m =
[[ 361  451 -457 -220 -536   63 -538 -252 -117  134]
 [-350 -344 -338  206   85 -163  112 -108 -272 -346]
 [-270  103 -285  476 -427  157  474  -42  248 -132]
 [-178  182 -318  493 -280  223 -188  460  311  317]
 [ 365  -21 -478  199 -135 -586  249  -24  261  242]
 [  81   69 -272 -553 -257   40  357  615 -519 -550]]
Indices start at 0.
(0, 0) = 361
(0, 5) = 63
(2, 7) = -42
(0, 9) = 134
(1, 0) = -350
(2, 1) = 103
(3, 6) = -188
(3, 9) = 317
(2, 4) = -427
(1, 7) = -108
(4, 1) = -21
(1, 5) = -163
(1, 6) = 112
(4, 2) = -478
(3, 2) = -318
(0, 1) = 451
(2, 0) = -270
(3, 1) = 182
(3, 0) = -178
(0, 4) = -536
(1, 4) = 85
(3, 5) = 223
(4, 5) = -586
(3, 3) = 493

arr =
[[ 1.47 -0.48  0.10  0.51  5.75 -0.32  0.70 -1.51  0.58  0.51 -0.25]
 [-3.17 -0.23  0.80 -0.52 -0.51 -0.94 -0.50  1.98  2.62  0.73  0.52]
 [ 2.28 -0.18 -0.60  0.14 -2.87 -0.77  0.57  1.96  1.35 -0.37  2.80]
 [-1.49  0.15 -0.32  1.18  5.33 -0.53 -0.82 -2.53 -0.64 -0.79 -2.40]
 [-0.98  0.12  0.69 -0.24  3.93  0.07 -1.09 -0.80 -0.44  2.77 -0.61]
 [-5.69 -0.59 -0.44  1.06  3.06  1.25  0.02 -1.89  1.16  0.50  1.13]
 [ 1.85 -0.22 -0.94  0.03 -1.09  1.12 -0.09  0.11 -1.99 -0.75 -3.78]]
arr[0, 0] = 1.47
arr[4, 3] = -0.24
arr[6, 4] = -1.09
arr[:, 3] = [0.51, -0.52, 0.14, 1.18, -0.24, 1.06, 0.03]
arr[6] = [1.85, -0.22, -0.94, 0.03, -1.09, 1.12, -0.09, 0.11, -1.99, -0.75, -3.78]
arr[1, 7] = 1.98
arr[0, 3] = 0.51
arr[2, 10] = 2.80
arr[2] = [2.28, -0.18, -0.60, 0.14, -2.87, -0.77, 0.57, 1.96, 1.35, -0.37, 2.80]
arr[5, 10] = 1.13
arr[6, 6] = -0.09
arr[4, 8] = -0.44
arr[1] = [-3.17, -0.23, 0.80, -0.52, -0.51, -0.94, -0.50, 1.98, 2.62, 0.73, 0.52]
arr[4, 0] = -0.98
arr[:, 2] = [0.10, 0.80, -0.60, -0.32, 0.69, -0.44, -0.94]
arr[:, 0] = [1.47, -3.17, 2.28, -1.49, -0.98, -5.69, 1.85]
arr[2, 2] = -0.60
arr[4, 9] = 2.77
arr[6, 1] = -0.22
arr[5, 8] = 1.16
arr[3, 1] = 0.15
arr[3, 2] = -0.32
arr[:, 6] = [0.70, -0.50, 0.57, -0.82, -1.09, 0.02, -0.09]
arr[3] = [-1.49, 0.15, -0.32, 1.18, 5.33, -0.53, -0.82, -2.53, -0.64, -0.79, -2.40]
arr[4] = [-0.98, 0.12, 0.69, -0.24, 3.93, 0.07, -1.09, -0.80, -0.44, 2.77, -0.61]
arr[5, 6] = 0.02
arr[1, 0] = -3.17
arr[6, 5] = 1.12
arr[0, 4] = 5.75
arr[1, 2] = 0.80
arr[6, 7] = 0.11
arr[2, 6] = 0.57
